In the rows, zero is written as 128.
One turn sends every row of this set to another row. A few are shown first. Where does it send the rows asked after them?
mabok: [110 148 115 152 143 128 155 115 162 116 101  83  99 118  88 141 144 149
  89 138 122 133 131 141 136  77 128 146 130  88 136  93 111]
viso: [144 174 130 143 163 104 131 104 100  93 135  86 139 115 122 148 134 112
  81 164  99 116 143 121 164 118 123 161 124 117 123  98 138]
vulub: [137 131 105 127 133 136 139 123 171  96  99  83 142 125 104 150 140 166
  69 143 103 130 130 141 121  79 115 127 119 105 127 122 124]
dube: [115 168 142 141 121 102 133 125 146 110 153 100 152 103 151 141 132 124
  91 146 124 136 100 124 165  71 119 150 156 153  98 119 137]
sivig: [115 145 114 164 146 134 163 109 157 113  89  97 106 113  97 133 147 146
  77 135 117 136 128 153 128  78 122 151 127 104 128  87 115]
Vabi: [110 149 140 134 155 101 120 121 130 112 142 135 141  99 140 136  99 118
  87 157 111  99 117 130 170  83 111 118 113 122 120 126 113]
rubi: [134 116  86 164 152 109 144 118 143 145 116 105 123 119 102 151 139 159
  92 134 121 136 123 129 140  70 119 135 101 113 129 109 128]
Kef: [114 145 132 133 135 118 121 131 101 137 124  83 118 126 142 154 146 102
  74 180 118 117 117 143 169  99  95 142 130 127  90 109 129]
ved: [108 146 143 139 145 112 120 119 146  87 118 107 149 107 135 167 100 124
  50 156 116 101 111 118 157  98 132 128 140 127  80  95 107]
zogid: [134 161 129 146 157 132 136  92 136 112 133  81 140 102 109 160 132 103
  95 127 111 174 136 159 127 121  98 148 125 130 114 102 107]
rukof: [145 186 164 154 140 102 132 148 146 112 144  90 144 102 132 158 100 112
  83 135 111 143 111 135 172  95 107 138 138 119 121  90 110]
sif: [130 161 132 141 115 117 123 125 128 150 125  86 124  94 111 155 127 138
 115 158 118 147 137 127 160 101 112 145 107 164 130 110 110]
kiku: [122 120 138 154 125 122 121  94 163 117 119  63 152 102 125 173 135 139
  96 151  99 125 111 160 154 114 115 173 131 152 103 119 125]
Lenar: [133 121  89 159 137 108 141 118 151 142 127  96 123 129 105 160 133 162
  81 130 127 127 120 144 141  65 114 139 109 102 136 120 123]
Vaf: [142 119 109 136 139 137 144 132 174 111  87  88 144 125 108 150 137 160
  71 146  92 122 139 144 134  81 112 136 108 112 120 113 126]
Kani: [143 141 142 172 129 107 114  87 101  97 106  81 142 106 142 146 129 135
  86 154 103 118 114 131 156 114  87 128 146 111  95 119 112]
pok: [110 158 147 153 149  95 152  98 144  99 134 133 125 129 143 162 118  95
  91 150 106 124 122 113 149  96 112 123 147 108 105  95 107]
rov: [123 161 146 133 164 119 111 116 151  98 140  86 160  98 142 166 124 126
 123 140 108 139  95 137 166  92 111 128 143 107  81 101 118]

rubi goes to sivig
Lenar goes to mabok
dube goes to rukof
And these:
kiku goes to sif
ved goes to Vabi
viso goes to Kani

One turn sends every row of this set to another row. A few are shown first. Where does it send the rows asked after them?
lila: [ 89 112  93 110 157 115 105 160 137 104 141 121 113]
mamem: [ 96 123 139 132  94 107 107 130 135 110 122  79 124]
renin: [ 83 114  89 149 143 108 133 144 163 123 151 120 115]
bet: [102 108 124 103 125 102  84 154 126  96 124  95 121]
Tebas: [ 84 113  91 126 145  88 121 119 176  88 150 117 120]
Zasog: [121  95  98 148 126 117  97 122 129 104 135 116 149]
dapu: [103  97 103 143 131 134  93 109 160  94 133  98 143]
zanab: [ 83 143 103 139 113 103 142 103 141 102 145 113 122]
gepig: [101 131 140 105 120 108  96 137 148  94 106 129 124]
gik: [ 83 130 114 162 102 109 127 125 167 119 136  98 123]
sek: [ 78 137 114 167 107  95 119 124 140  95 144 107 111]
bogat: [ 75  96  89 121 136  94 123 121 161 105 159 117 105]
mup: [ 74 111 103 141 140  98 124 128 156 105 173 108 104]
Ziter: [110 112 106 143 131 147  98 125 141 108 122 128 143]
Nalus: [ 76 105 114  85 146 114 100 134 154 113 130 122 112]
dute: [ 92 132 146 145 112  96 112 135 117 113 113 105 119]
kem: [ 96  99 126  91 156 107 123 131 151 108 132 119 110]
sokam: [114  85 118 139 137 139 111 117 150 121 132 109 137]
pog: [ 73 129  91 153 105  96 127 111 147  96 138 118 111]
ruv: [ 92 124 127 141  95  91 123 120 123 118 108 113 122]
Varu: [106 105 100 136 129 138 110 105 124 101 138  97 139]
Lifog: [ 72 116 120 104 160 114  99 143 156 111 151 115 112]
vugef: [ 94 112 134 108 117  92  87 140 144 114 101 121 128]
nor: [112 121 134 138  95  78 123 123 133 108 125 117 130]
bevot: [ 92 115 144 115 142  94  84 152 142 114 117 113 125]

zanab goes to nor
lila goes to renin
Varu goes to Zasog
And these:
bevot goes to Lifog
vugef goes to Nalus

One turn sends every row of this set to another row. A few are shown first. Where does it send the rows asked after them?
sebus: [130 133  92 141 123 107 146 139  99 136 124 130 126]
zev: [102 133 112 142 108  96 134 132 113 121 118 124 129]
Vuta: [125 129 137 137 148 130 105 107 104 118 106 149 123]
falip: [120 128 122 121 150 121  94 131 107 116 124 138 145]
Bov: [130 127 167 146 108 122 108 126 125 135 126 123 112]
dimol: [157 123 143 134 138 109 112 163 117 142 122 126 129]
tedul: [112 119 112 138 125 112 156 118  98 117 131 127 110]
nedon: [144 109 145 126 136 132 121 135 105 135 161 117 108]
tel: [110 141 125  97 113 133 140 137 155 110 128 119 123]
papep: [138 112 142 105 137 131 143 125 160 144 134 117 150]
mapa: [141 133 124 102 140 140 163 130 141 116 115 132 106]
tameb: [149 119 145 118 136 133 148 118 160 153 115 129 142]
feka: [140 127 137 116 122 140 139 114 161 159 134 120 144]
delaz: [130 137 113 130 141 141  97 111  99 134 138 142 128]
gono: [142 159 108 112 114 141 144 140 148 140 115 133 119]

tedul goes to sebus
feka goes to papep
nedon goes to dimol
And these:
delaz goes to falip
mapa goes to gono

One turn sends every row of this set to another row. A few are shown first. Where does it send the rows asked after them?
zavig: [155 143 115 104 104 130 121 102  96 136 128 126]
nov: [100 153 140 128 135 120 134 113 111 127 144 122]
soz: [115 136 137 103 110 142 112 131 116 134 152 128]
Fer: [124 129 111 156 110 137 118 124  63 113 144 156]
Kesom: [141 127 122 131 133 106 120  98 105 137 172 166]
Dur: [117 142 162 127 113 118 139 103  87 124 112 165]
giri: [102 104 144 129 123 126 146 128  79 138 145 160]
leza: [122 145 148 112 106 134 127 135 128 146 147 130]
giv: [123 154 127 133 119 113 111 107  86 164 138 179]
sibu: [105 135 161 125 118 118 138 117  78 138 115 161]
zomov: [127 135 156 130 111 122 143  93  95 109 121 170]
tole: [117 142 121 132 119 106 120 115  88 172 147 175]
poze: [114  96 139 134 121 129 148 117  86 123 152 164]
tizek: [135 163 152 163 105 125 152 114 110 138 137 151]
debi: [134 159 133 133 122 117 105  96  90 149 139 181]
giz: [129 122 117 130 129 102 126 109 103 153 171 166]
Dugu: [143 152 134 133 127 117 105  89  97 135 149 176]
vis: [120 128 123 104 102 146 103 130 100 122 152 134]
pasu: [139 148 149 125  95 128 137 141 128 148 138 141]
lavi: [151 150 138 171  97 121 148 116  94 122 140 158]
Tasok: [161 143 123 112 106 130 118 116  81 143 125 128]
boru: [ 99 119 153 126 122 121 141 127  75 145 128 159]
dukap: [100 143 130 127 136 131 116 116  86 119 148 124]
Vek: [ 89 138 120 126 121 130 124 113  86 132 151 124]
zin: [136 144 124 170  96 122 155 122 101 132 135 167]
tosaf: [148 138 110 106 101 137 130  96 113 138 138 129]
napo: [135 134 111 168  97 131 138 125  77 123 138 169]
Litup: [159 135 130 130 108 148 126 134  86 167 139 139]
tamem: [125 103 140 136 116 129 149 103  94 109 148 169]
til: [108 165 154 146 115 130 145 113 116 146 139 137]
Bil: [111 157 142 141 122 113 153 113 124 136 139 134]
Per: [158 138 127 135  75 127 127 139 100 129 132 162]
loziz: [134 124 114 115  90 143 102 131  88 115 146 145]
ses: [ 89 155 140 132 121 133 133 112 105 144 145 127]
gon: [152 129 124 132 105 156 134 126 102 169 147 142]
Zav: [153 147 140 134  82 125 137 142 115 141 132 154]
vegu: [150 129 115 127  80 136 113 134  88 117 137 157]
vinap: [111 133 117 138 127 137 109 121  66 112 147 138]
pilov: [131 122 107 149 103 123 126 118  66 109 154 143]
popat: [143 130 110 113 102 148 136 101 121 148 146 135]
Tidi: [130 120 146 134 111 125 146  94  99 102 135 171]
Zemu: [145 127 117 124 102 157 139 114 117 161 150 141]
nise: [146 139 129 131 131 112 112  90 103 128 163 170]
Kapos: [105 125 107 133 113 128 120 115  71 117 154 130]
pid: [150 133 119 165  98 121 138 119  75 111 147 155]
bar: [119 129 117 131 124 101 126 116  95 167 161 169]
Kala: [126 154 136 158 105 113 163 118 120 138 135 154]
Giko: [162 141 129 122 108 137 120 129  77 156 129 132]

ses goes to Vek
debi goes to giv
And these:
giri goes to poze
loziz goes to vegu
vinap goes to Fer
zavig goes to Tasok

One turn sends every row of this set to another row. A few are shown first. Where does it send the rows asked after them?
ran: [135 133 112 124  98 154 121 158 117  75 115 143 144 114  83 139 133 113]
relo: [116 110 137 122 140 103 138  97 133 100 152 106 169 129 103 151 124 122]
lugek: [115 115 144 108 140 111 149  90 137 117 126 116 149 119 100 152 123 115]
pelit: [139 132 118 129  95 154 126 153 106  70 121 138 152 111  81 150 134 130]
nedez: [153 132 131 153 128 149 136 142 133  74 110 126 121 135 127 135 145 122]
Depi: [102 112 159 107 113 128 128 108 112 114 139 104 154 127 102 150 124 145]
lani: [112 139 142  99 121 112 123  92 108 101 130  91 156 120 122 149 143 112]
Zozep: [141 132 117 129  93 153 125 153 106  70 120 137 152 110  82 150 134 131]
mik: [165 107 131 163 129 141 126 129 129  79 110 121 129 122 125 137 137 114]
lapu: [155 131 131 150 122 148 128 140 132  78 101 123 119 134 128 137 141 125]
Lopi: [121 120 155 100 112 108 140 100 138 102 147 101 147 117  91 163 120 114]
gani: [130 127 114 120  92 155 134 149 117  62 131 130 161 120  81 139 134 112]
Nabez: [100 120 151 114 108 125 153 105 113  98 154 102 159 127 109 152 129 138]
Bira: [146 112 107 138 100 148 121 146 107  80 125 134 150 103  79 139 127 101]
Fovi: [165 108 130 165 129 140 131 129 130  76 113 121 131 121 125 137 138 113]
zase: [106 127 128 114 141 124 148 105  95 118 139 112 151 121 103 169 112 114]
revuk: [116 118 140 109 134 109 156  88 138 112 128 114 150 118 104 154 123 114]
fepog: [119 135 148 115 138 117 135 107 102 102 155  94 142 125 112 177 120 109]
Suvu: [148 113 105 138  95 146 123 145 106  79 122 131 150 103  82 141 126 100]
rore: [145 128 138 153 123 145 149 137 133  87 113 113 115 114 141 137 135 116]
Lur: [110 127 127 111 135 123 144 102  94 121 132 107 149 120 105 171 110 116]
bog: [157 131 132 145 121 146 129 127 127  69 105 101 130 142 136 140 145 122]
tikud: [163 138 135 147 127 141 131 130 132  74 106 117 125 128 117 133 159 125]
Bufot: [117 118 159 102 124 112 138 104 138 104 152 107 147 119  84 158 123 113]
veriz: [163 137 135 147 128 142 128 130 131  75 105 117 124 128 117 133 159 125]
bab: [150 126 141 147 143 154 124 136 128  74 114 112 128 145 124 132 150 121]
Bom: [114 118 126 119 141 114 123 106 102 119 150  93 156 131  91 151 119 118]
kib: [117 123 118 119 126 107 136 100 102 110 150  87 158 128 101 156 118 116]
lat: [133 122 119 112  89 154 111 149 116  75 113 128 156 119  78 141 128 119]
lolu: [121 108 137 116 130  99 124  93 132 108 135 101 165 127 106 155 117 127]
dek: [127 131 115 116  92 146 124 152 118  86 112 135 146  87  98 145 122 102]
dab: [104 136 150 104 144 121 125 102 109 102 145 104 157 124 110 141 150 110]
bosas: [137 136 108 124  90 151 128 154 117  70 114 139 145 113  88 142 132 111]
zom: [122 132 118 121 105 151 131 157 119  82 125 142 148  89  92 140 127  97]
rur: [121 132 152 112 139 118 124 108 102 109 147  93 139 125 110 178 117 113]
Lozak: [144 123 144 151 133 150 135 142 133  97 107 118 113 115 134 134 133 121]

nedez goes to ran
Lur goes to revuk
dab goes to Depi
And these:
veriz goes to Zozep
bab goes to lat
mik goes to Suvu
Bom goes to lolu
Bufot goes to rur
rore goes to zom

One turn sends every row of this set to another row. A few are shown first. Where does it send the rows asked after them?
nur: [107 131 169 121 115 146 141 113 125 129 131 141 116 124  97 149 126 152
 139 130 136]
bur: [124 145 147 129 138 136  85 154 134 142 133 128 111 126 106 123  98 126
 133 107 136]
Seke: [110 135 181 119 120 153 130 114 131 124 113 129 121 132  91 129 124 164
 135 129 130]
Muzo: [120 140 102 143 111 126 136 164  94 137 103 104 133 128 118 117 133 151
 103 140 116]
kogu: [124 143 106 140 110 134 137 167  92 136 102  99 130 135 118 112 135 158
 103 133 122]
fad: [131 132 138 143 103 130 135 138 134  73 139 100 123 154 103 121 103 138
 112 155 130]
Gebar: [120 136 134 121 104 136 105 102  73 145 110 106 126 151 100 110 120 108
 120 145 129]
mek: [132 145 159 128 130 135 102 161 122 142 138 120 101 137 116 125  99 133
 134  98 145]
Sosum: [127 141 141 124 102 133 110 108  73 145 113  97 114 157 108 109 122 108
 112 140 136]
zira: [117 140  94 139 113 131 130 161  95 138 106 112 135 123 114 121 134 146
 106 141 116]
sebel: [122 134 120 131 102 147 123 132 136  79 150 118 125 155  95 133 108 133
 127 146 143]
vugir: [116 141  89 133 112 139 125 160  97 139 108 116 135 128 111 122 136 148
 111 135 124]
lugop: [128 135 131 129 102 149 128 136 131  76 145 111 125 162  97 125 108 143
 125 141 144]
Papo: [122 145 102 131 110 143 132 166  92 139 104 103 129 139 115 113 136 159
 108 126 129]
fon: [135 135 172 134 127 120 123 164 111 137 135 117 107 136 122 124  95 140
 138 101 134]
fedi: [111 134 162 132 114 134 143 114 132 136 140 134 100 115 107 158 126 136
 123 137 137]
vuvu: [127 138 142 127 100 127 118 108  70 145 114  97 115 154 110 113 121 107
 112 144 131]
Teka: [116 143 168 142 120 129 136 118 145 135 131 117  92 114 108 146 125 132
 103 142 134]
dutuk: [127 128 175 141 127 109 125 161 110 131 126 121 120 126 116 120  90 137
 140 116 116]
muro: [123 133 140 127 100 123 119 106  66 144 115 103 119 150 108 115 119 106
 116 147 127]
Patos: [125 133 129 144 104 127 131 134 137  76 144 107 125 146 100 128 103 129
 112 159 128]
Kif: [131 135 140 136 102 141 133 140 132  73 140 101 122 163 101 120 106 145
 118 144 139]
lesa: [119 132 137 123 102 129 113 103  69 144 112 109 125 148 103 113 118 107
 120 147 126]
naluv: [120 128 165 141 135 110 108 152 121 131 122 130 128 114 107 118  88 130
 139 124 107]
naz: [121 132 120 138 105 136 126 132 138  78 150 117 125 145  98 134 106 127
 119 156 134]
zit: [118 148 180 140 125 136 125 119 151 130 114 106  96 122 104 126 125 143
  98 143 127]
dal: [119 137 151 135 139 126  88 149 133 137 126 135 125 114 101 119  92 124
 136 121 117]
Benu: [123 141 137 120 103 138 105 103  74 144 109 101 119 156 102 107 121 109
 115 141 134]
Ged: [116 144 186 129 125 147 122 116 142 122 105 113 113 131  94 117 125 159
 115 135 127]
vig: [118 144  94 129 113 145 124 162  95 140 106 112 133 135 111 119 137 154
 112 127 129]

nur goes to fedi
mek goes to bur
lesa goes to muro
And these:
kogu goes to Papo
sebel goes to naz

